Named moves (each a turn or a mirror), then the moves between two rows, first move first; the first pair answered
F (before |-> after):
[ -3  12   4  10  18  -9 -13  -4   6  -3  -2   1   3  -3  -3   0 -17   7
   5 -11  15   1 -13  -4   0 -11   1   1  -5   5 -17 -22  -6  12  -1  20
  -5  10 -16  -5 -19  -9  -8 -22  -2  -1   5  25] |-> [ -2  14   5   9  18  -9 -14  -2   7  -4  -1   0   4  -3  -5   0 -18   9
   5  -9  15  -1 -13  -4   1 -12   4   1  -5   4 -18 -20  -5  12  -3  19
  -4  11 -20  -7 -19 -10  -9 -23   0  -1   4  26]
[ 20   7  -8  -4   3 -12  34  -6  -3  27  30  -7  10   1  -1 -12  -4 -11
 -17   2  -9 -24   0  10  18  33  -7  40 -10  15 -18  12 -14 -11  14  18
   7   5   1  14  -2   4  45 -11  22  23 -11  34] |-> [ 17   0 -10   8   3  -4  31  -8   6  16  31   1  -3  -6  -7 -19  -3 -10
   0  -1 -19 -25 -11  12  16  45  -3  38  -9  17 -17  13  -7   0  11  15
  15   0   1   9 -12   3  43 -11  23  25 -15  29]
[-24  10   4   5  20  44 -28   0  34  13 -22  -1  -1  -6  22   2 -16  27
  29 -21 -24   1  29 -35  -4 -12  -7 -28   3 -39 -25  -6   0 -10  -3 -60
 -42   4   7  -7 -23  22 -19   9  10  -9  14  19] |-> [-23  13   4  -4  22  40 -28  -2  25  18 -19  -4   6  -2  22   7 -18  26
  18 -16 -19  -2  32 -35  -5 -19 -10 -27   2 -36 -26  -4  -6 -16  -2 -58
 -45   5   4  -6 -17  24 -17   7   7  -7  20  23]
[-18   3   3  -5  -6   2 -18  13  19   1  -2  -6  -8   3 -24   9  -2 -17
  19 -15   0 -11 -17  -6   6  11  11  -7  14   5  15   4  35   6 -24 -18
  -9 -12 -32 -14 -16  12 -27  -2   2  11 -36 -14] |-> [-12  21  11 -30  -1 -14 -14  16   2  22   0 -19  15  12 -14  23  -7 -19
  -6  -7  17 -11   0  -8   8 -13   3  -5   9   6  19   2  23 -16 -16 -11
 -26  -7 -30  -9   1  19 -23  -5  -3   9 -23  -6]
Z (before |-> after):
[  6  11   3  23   3  18 -29  -8  10   8 -29 -10  -1 -24  -4  17  -4  -5
  28 -23  28   7   0   0 -27 -34  10 -39   1  -2  -5 -12   7 -10  -3   4
  -5  -6  -6 -11 -17   4 -43   3 -19   9  16  -1] |-> [ 39  -4  -4 -40 -10  13   1  10 -10  12  -1  -6   9  -8   1   6 -10  -3
  -1  -2  14 -23  23  42  -8 -47  10  13  -1  -1  -1  -5  -1 -34  11   4
 -19 -14  -4   2  16  25  -3   8 -21   7  -4 -15]
[-30  21  -9  36   4  -6  -7   5 -11   8 -34   2  23  -6 -15  -9   0   7
   2 -10  38  28   9 -26   8  35 -11   2 -22  -4 -33 -23  -4  -5  -9  21
  21  29 -13   9 -14 -25  -3   7  21 -12  15  51] |-> [ -3  23 -11  17   5  35 -19 -16  10   0 -22   3   8  -5  -5  -8 -26  -9
  28 -20  29  -9  10 -10 -16 -19  -6 -27  19 -35  19   3  17 -24   1 -40
   2 -28   6 -24  -8   2 -49  32  16  11   3  -5]
[-19  -2  30   4 -11 -12   4 -31  14  17  -9  10 -16  -3 -18   8   2  -8
 -14  -3   6  46  -4  -6  -5  -1 -38  12 -34  10  -8  26 -17  14 -15   2
   6  18   6  31  18 -38   7   5   4  -9  24  13] |-> [-11   1  30   6 -10  10  -4 -41  28  14  -6   9 -24  -9 -14  10 -12 -13
   1 -11   4  30  -7  -5 -17 -27 -34  -8 -15   0  17  38  -6   5 -13 -26
   0  -9  16  15  19 -27 -20  18   1   3  19 -14]
[-12  36  21  23  23  -9 -38  10 -10  24 -26 -16  14   4  16  21  -8 -16
   5 -18  44  16   5 -41 -13 -54 -12 -51  -7 -14  13  -3   0 -16   2  -3
   0  -4  -7  -3 -11  -4 -41  -2 -10  -6  25  15] |-> [ 21  23  10 -40  13  -4 -10  23 -24  24   3 -14  19  19  23  10 -21 -19
 -20  -1  26 -19  26   2  -1 -74 -12  -7   0 -21  26  11  -9 -43  18 -19
 -20 -21  -1   4  20  21 -11   6 -12  -2   3  -8]
E (before |-> after):
[ -2  -1  -2  -5  -4  16   4 -13  36 -13 -12  22  -9 -10  13  -6  -5  -5
  21  -7   1  -1  21  22 -22  -1   6  11   7 -13  10  -3  28  -4  12 -27
  10 -18   2  -6  -5  10 -33  -3  31   8 -20 -17] |-> [  3  15   7 -30   1  -4  10  -3  13  13 -11  10  17   5  22   7  -7  -7
 -14   3  20  -1  39  24 -16 -21  -3  20   1 -11   8  -5  12 -27  19 -15
  -7  -5  -2   2  13  14 -23  -6  25   1  -9  -3]
[ 19  24   8   9 -12   8   0  -9  15  33 -23  -1 -44  -4  25 -33 -20 -25
  29  20 -30 -25 -20 -29 -15 -37  11  -3  27 -22  27  45  28 -19   2 -69
   4 -30 -13 -29  -4  -8 -20  40 -12 -10 -28 -20] |-> [ 25  38  16 -24 -11 -13   6   0  -7  55 -22 -14 -12  10  36 -19 -25 -24
  -8  32  -9 -26   0 -30 -10 -57  -1   7  16 -21  25  43   9 -42   9 -55
 -15 -17 -17 -21  16  -1  -8  35 -17 -18 -15  -4]
[ 29  18  34 -35  -5  22   8   4  -7  -2 -12  -2 -28  -2  18  19   2   6
  20 -29 -17 -28  -7  -6 -23 -34   9   9  39  -5  44   3  -4  -4   1 -16
  -9 -47  30 -16  -9  32 -14  18  18  18   3 -45] |-> [ 28  23  37 -44  -4  15  12   5 -16   8 -12  -9 -19   3  21  25   2   4
   5 -25  -9 -29  -2  -6 -21 -44   3  15  36  -5  45   1 -10 -14   4 -11
 -15 -42  29 -15   0  34 -11  17  15  17   8 -38]
M (before |-> after):
[  2 -20   6  -3   5 -13 -12  25  10   3   1 -17  -2 -17 -27 -16  28   7
  -5  24  -6   0 -12  11  13  18  -1  10 -15 -17  -9  16   4   4 -19  29
  -7 -15  -8  -1   9  -9   7  -5  19 -14   2  24] |-> [ 10 -10   8 -23   9 -13 -12  21   7  15   1 -26   9 -12 -20  -7  18  -2
 -17  23   5 -12  -3  12   6 -13  -3   4  -4 -26   6  22   3 -17 -10  14
 -24 -26  -4  -6  22   1  -4  -1  14  -9   7  14]
[-16  -1  -6  25  22  13  -2   4 -22 -22  -2 -16  12  -7  -8 -15  -9  27
 -20 -11   9  40  15 -11   3   1  32  -1  12  29 -21 -16   8   2 -20  23
   5  26  19   4   1 -24   6  -2   7 -39  -1   6] |-> [ -2   5  -6  -9  21   9   8   9 -34 -11   7 -19  23   5  -1 -10 -16  23
 -39  -4  12  26  31   1   7 -22  28   8  15  23 -12 -11   1 -18 -11  18
  -9  19  22   6  16 -12  14  -1   3 -40   2  -1]
[ -2 -14  -5  11 -12  -1  15   8   4 -14 -14  13 -25  -6   0   4   1  12
   4   7  -9  19  -4  -2  21  33  -5   9   2  11 -10  -3  -5  19 -11  18
  25  13  -2  15 -24 -14  29  -4  14 -15 -16  18] |-> [ 19   2   0 -42 -12  -3  23  11 -13   8  -5   0  -2   8  16  20 -17   3
 -26  16   5  -4  20  14  17 -19 -13  16  12  -3  14   9 -17 -21   4   3
  -2  -5   7  12   3   7  26   4   9 -11 -12   1]

(two moves a pair)
[ 14 -10 -17   9 -27  16 -18  -2   8 -12  16  13   8  11 -23 -36 -42 -34
  16   2 -49  -3  -3  30 -30 -52  21  12  26 -17  11  18   8  34 -14 -45
   0 -20  17 -37   1  29 -28  -4  -9  11  27 -39] |-> [-26  -2 -10  60 -20 -17 -25   0   2  -9 -13  11  16   6 -35 -30 -14 -20
  13  -1 -31  46 -19  -7 -18   3  16   6  -9  11 -35  -9  -4  66 -32   6
  23  29  -4 -16 -24  -8 -14 -26  -3  -6  49  16]
Z, Z
[ -8  -5 -10  27  -5  -4   6 -10   2 -25  -9 -15  -5  -9  -4  17 -12 -10
 -11 -27  49  28 -16 -11 -28  16   0 -10  16  -6   5   4  23  25 -21   0
  13   4  -6  11 -41  21 -23  -6  18 -12  33   1] |-> [ 10 -17 -13 -17 -13 -20  36   9 -19 -22   9 -13   5   3  -6   8 -10  -5
 -41  -9  39  16   3  17  -4  25  -5  39   2   0  -5   1   8  10 -13  17
   7  16 -10  30 -15  29  21 -11  17 -17  23   5]
Z, Z
[ -2 -28 -10   0 -10   9   6  10  15  -9  11   8 -12   0  -5 -12   5   6
  14  -4 -16  -1  -3  23  19  32   9  28 -14   8 -17   4   5  -3  -2   7
  10   5 -13   5   1  -7  25  -3  14   2 -25  -3] |-> [ 12 -18  -7 -27 -10   3  12  17   3   0  13   2   3  11   3  -6  -1   1
  -6   8 -10 -10  11  28  21  11   5  36 -11   5  -9   9  -1 -22   7   7
  -3   1 -11   8  14   1  31  -1   8   1 -21  -6]
Z, M
[-12  -6  33  -8 -18 -47  -8  14 -29  16   2 -10 -24 -23 -14  23 -18  23
 -47   6  23  13 -23 -13 -13  -7 -20   5 -52  40  13 -13   1  16  -4  45
  23  13 -23   4  28 -42 -17  -4  31 -11  11  24] |-> [-15 -21  24  25 -21 -10 -22   1   1 -10   5   2 -56 -37 -21   9 -23  19
   1  -9   1   7 -45 -12 -28  -1  -7 -14 -30  30  31  -6  27  36 -12  13
  39 -17 -13 -21   7 -40 -47   9  37   3  -4  -9]
M, E
[ 10  -5  -9 -11   2  16 -13   1  15  -9   4  -3  -4   5   0   3  -7 -17
  18  -5  -4 -12   5  16 -18 -29   0 -23  20 -15  24  17  14 -11   4 -25
 -12 -22   6 -15  -1  16 -19   6   3  17   1 -28] |-> [  8 -31 -15 -10  -9   1  10  22   9 -23  12  13 -16   7 -14 -19  11  -4
  12   6 -25  -3   0  30   9  27   4  24  -7   6 -12   5   6  11  -3  10
   6  11  -6  11  -2   4  32  -7   9   4 -14  -6]
Z, F
[ 18  11  30 -35  14  -4  30 -23 -18  25  12 -15  -2  20  -1  30  50  -3
 -47  -5 -13  39 -21 -29  12 -61  25  16  -7  15   2  -5 -30  -4  -2  -2
 -24  -8 -17 -17   0  -7  36   2   1 -15 -12   8] |-> [ 16  16  29 -19  18  10  14 -33  -3  22   7 -18  -8  16   0  35  45 -10
 -31 -14 -11  35 -29 -38  -1 -78  28 -11   7   8  19   4 -15  -6  -5 -24
 -24 -24 -10 -33 -10  -8   8  12   3  -7 -12  -6]
Z, Z
[  4  13   9 -21   2 -19   3   0 -12  14   4 -10  28  12  10  10  -2 -10
 -30   9  13  -9  22   4  14 -33  -6  12   6  -4  -4   2 -12 -22   9   5
 -15   1   4  -2  14  11   9  -2   0  -5   6  -1] |-> [  9 -23  -8  -4 -10   3  12   2   8 -19  20  13  -8   0  -4 -18   0  -5
   3   5 -24 -15   2  24  20   7   7  33   7  -2  -7   5   5   3   3  -3
   4  -8   6  -1   2   7  24   0   8  -1 -23 -20]
E, Z
[ 42  12  -8 -41  -4  14  10  12  -1 -16  10  -2   1   9  -2 -13  -4  11
  -8   1   0  -6  12  12   1   1  -9  16  14  -7  -2  12  -7  -3   2   6
  -7   5  -6  14   8   5  11  21   4   6 -10 -20] |-> [ 32  28   1 -34   1   0   0  11  -7  -3  -2 -14  15  12   3   1   0  10
 -21   0  21  10  17  -4  -2  -3 -14   2   7  -3  -9   6 -12 -10   2  20
 -10  16 -12  18   7  -2   6  16   5  -1   5  -2]
Z, M
[-47  35  -6  41  20 -14   1  -8  -5   0 -17  -1  18 -22 -17   8  36 -12
   9  -2  25  42   4 -30 -12   2   4 -27 -13  11  -6 -11   9   7 -29 -31
 -17 -18   7 -24 -14 -27 -43  -6 -11 -16  10  19] |-> [ -9  10 -19  -7   9  18  18  -7   4 -16  17  13   0 -15 -14  -9  18 -14
  17   4  -5  -1  11  17 -10 -19  15   0  12  -5  18  10  19  -9 -18 -69
 -28 -60  21 -31   6   3 -34   9 -12  -2 -24 -32]
Z, F
[ 28 -16 -13 -13   7  14   8   0  11 -14   3  -2  -3   4   7 -20   6  -4
  17   9  -9 -14   5  10   1  -6  10   3  -4  -6  18   2  -1 -23   8 -19
  -3 -12   5  -7   8  16  14   1  -9  13 -18 -12] |-> [  3  -4  -7  32  13   8  -8  -6  18 -14 -17  -2  -3  -8   2 -13  18   0
  34  -1   3   9  -8 -18  -7  10   9 -27  -9   3   7  -6   2  -1  -5  -7
  10   3  -3  -8 -12  -3  -6  -6  -7   7  -4   7]
Z, Z
[-11  -7  19  18  10   0  -7  34 -19  -7 -16 -23   4   0   5  -5  -7 -11
 -29   4  -3  -5   6   0  -6   4  -4  17 -42  -1  11  -5 -15  -1   0  36
  11  20  26  21 -12 -12  30  -1   8 -20 -22  18] |-> [  3  -2  20  -5  12   9  -6  31 -21  -1 -11 -30  10   7  15  -2 -17 -17
 -34   6  -2 -20  14   8 -12 -25  -7  17 -29 -12  31   4 -13 -18  10  17
   0   2  31  15   1   4  23   7   6 -15 -25   1]
F, M
[ 12   0  -2 -25 -30   6  -8  11  -1 -15  14  -9   2  10 -16   2   6 -29
 -35 -21  -1 -13  -9  -8  -2  -6   8  22  -2  16   8  -2  14  -5  -7   3
   2 -30 -11   3  -3  13  29  16   3  23 -21 -21] |-> [ -4   5   4  -4 -25 -11 -13  13  -3 -11   1 -12  11   8 -19   7  13 -25
 -39 -23  10   7 -14 -27   1  13   6  14 -17  28  -9 -11   7   3 -11  22
  10  -9 -20  12 -12  -3  30   8   4  14  -8   2]
Z, F
[ -4   5 -10  27   1   4  -7  -9  15 -16 -16   8   1   3 -15   1   1 -12
  20 -11 -10   8  -9 -21  -5  19  18  -6 -12  17 -10  -1   6  10  -1  -7
  12   5   5   6  -7   9   9   1   9   8 -18  -7] |-> [ 13  12 -10 -21   0  -2   5  -1  -6   1  -8  -1  22  15  -4  10  -7 -18
 -10   0  -3  -8   9  -5  -1 -14  10   9 -10  10   4   5  -5 -18  10 -13
 -10  -2  12  10  19  26  19   4   2   6 -17 -13]
Z, E
[ -8  38   8  -9  12  -2  -8   1 -17  25  -6  -5  19  16  -4  38  -2 -14
 -18   2  28  29 -14 -32  -1  19 -11 -50 -20   5 -12  -4  -6 -13 -26   5
 -14  10  18  -4  19 -11 -12  -1 -24  -1  31  28] |-> [ 15  26   2 -52   5   0  12  10 -29  25  11  -3  24  24   0  29 -11 -13
 -34  16  17   9  -2  -3  12   7 -11 -15 -21   3  -6   1 -10 -30 -16   1
 -28   1  20   1  42   5  11   3 -26   1  16  16]
Z, Z
[ 15  -9 -18  -8 -22   9  12  10  -2  13  29  14 -12   4  -1 -12  15   7
  -6   6 -15  -7  -5  29  -9   6  -1  31  20  -1  -3  -6  16 -15   6  -2
  -2  -7 -16   4   4   0  26   1  14   2 -19 -13] |-> [ -5   4  -7  15 -13 -13   4   9  -9  25  12   7   1   5  -1   0  22  10
 -17   4   5  15  -6   3  -9  17  -9  18   0  10 -22 -18   5 -10   2  25
   2  20 -25  14  -3 -16  23 -10  14  -8   1  18]
Z, E
[  0 -33 -29  -9 -11 -10   9   8  -5 -16  16  17 -26  -1  -9  -5   4  -2
   7   4 -19  -3  11   3  10  34   2  16   7   6  -9   0  -1  17   0   0
   8  -1  -9  11 -13   0   7 -18   1 -11 -20   6] |-> [-18  -6 -19  17   3 -20 -13  -4  -5   2  -9   2  -9  -2  -4  16   4  -5
   2  -3   8  18  10 -32  -2  19  -3 -22   8   3 -10  -6  -5  18  -6   8
   6  10 -14   5 -23 -10 -23 -23  -1 -18   9  24]
F, Z
[ 40 -15 -38  -4 -33  29  28  24  -7 -18   9   6   5  15  -5  -7 -16 -20
 -11  -9 -40 -28  11  42  25  -3   4   2   0  15   2 -12   9   6 -35  41
 -24  21   4   8  50 -10  39 -28  11  -8 -24  -4] |-> [ 11  10 -28  29 -19   4  10  19 -14  -2 -18  -7  26  14  -5  13  -5 -18
 -19 -18  -9   2   6   3  18   0  -4 -28 -11  24 -17 -27  -7  12 -42  66
 -18  51  -5  11  34 -30  22 -38   7 -18   6  33]
Z, E
[ 30  31   1 -38   9   8   8   2 -15  35  -7   6   9 -14  23  28   1   5
 -11  15  17 -17  35 -23  -8 -13   2 -20  19  16  -1  11 -21 -18 -18  -9
 -14  10  12 -22   3  -1 -18  18  20   7   1 -19] |-> [ 38  11  -9 -38   0  24  12   1  -3  18   2  17 -12 -20  17  13  -2   9
   6  13  -4 -28  25  -5  -8  -1  11  -9  28  14   6  18 -10 -10 -17 -21
 -12  -6  14 -23  -3   3 -13  24  21  13 -20 -39]
M, Z
[ -1 -13 -16  16  -8   1   8 -18   1  10   6  15   7  -9   2  -5  11   5
 -16  -7  -7   6  -4 -14  -6  11   1  -9  -5  11   0   8  -9  11  -6  14
  12   7  -2   3   9 -19  -4 -15   3 -11  15  -5] |-> [  7  -5 -14  -3  -6   3  11 -20  -4  17  10  10  15  -5   9   0   5   1
 -24  -5  -4  -6   8  -8 -11 -13  -2 -12   4   5  13  15 -11  -7   1   4
  -2  -1   2   2  18  -9  -9 -12   0  -8  15 -13]
Z, E
[-32  54  36  40 -22 -13 -36  -3   7  40  -2 -15  19  53  18 -16   5   9
  -3  22  71  26  -1 -37  -1  -4 -28  -1   2  18  13  17  -1  22 -25   7
   3  21 -10 -12 -34 -52 -39   0  11   9  30  62] |-> [ -2  29  20  23 -34  36 -33 -14  33  12  26   0 -18  46  17 -39 -14   1
  36  15  33 -20  -8   1 -13 -23 -11   3  38  -5  52  45  26  19 -21 -51
   1 -36  10 -36 -32 -27 -57  24  14  33  -8  -2]
Z, F
[ -9  -3   2  23 -20  19  -4 -15   8   6   7  -1  -3 -14  -7  -5 -19 -21
  27 -23 -24 -30  -1  -4 -21 -24   3 -45  14  -7  31   3  16  -2   0 -37
 -23 -21  21  -5  -9 -26 -27  -5  -3  -3   3  -3] |-> [ -7 -27  -9  28 -30  21  14  -6  11 -11  17  17 -20 -19 -17 -23 -10 -11
  38 -17 -46 -28  -7  14  -7  13   9 -16   3   1  11  -3  20  17  -2 -23
  -9 -11  14   7 -15 -31   7 -10   3  -5 -17  -2]
M, Z
[ 24 -14  17 -43  -3 -18  10   1   5  -1   0 -12  -8   3 -15   3 -13  -3
 -11   5 -20 -13   6  28  24  10  -8  35  23  -1 -12 -16 -27 -13   6  23
   0 -11 -15   1  17   5  30  -9   4 -14   1  19] |-> [  4 -23  13   5  -3  -3  -5  -9  25 -22 -10  -1 -31 -10 -24  -4  -8   1
  26 -11 -31  -1 -21  14  17  39   1  14  27   3 -18 -18 -10  14  -7  19
  21 -11 -16  -8 -11  -7  12  -7   9 -10  -4  18]
E, Z
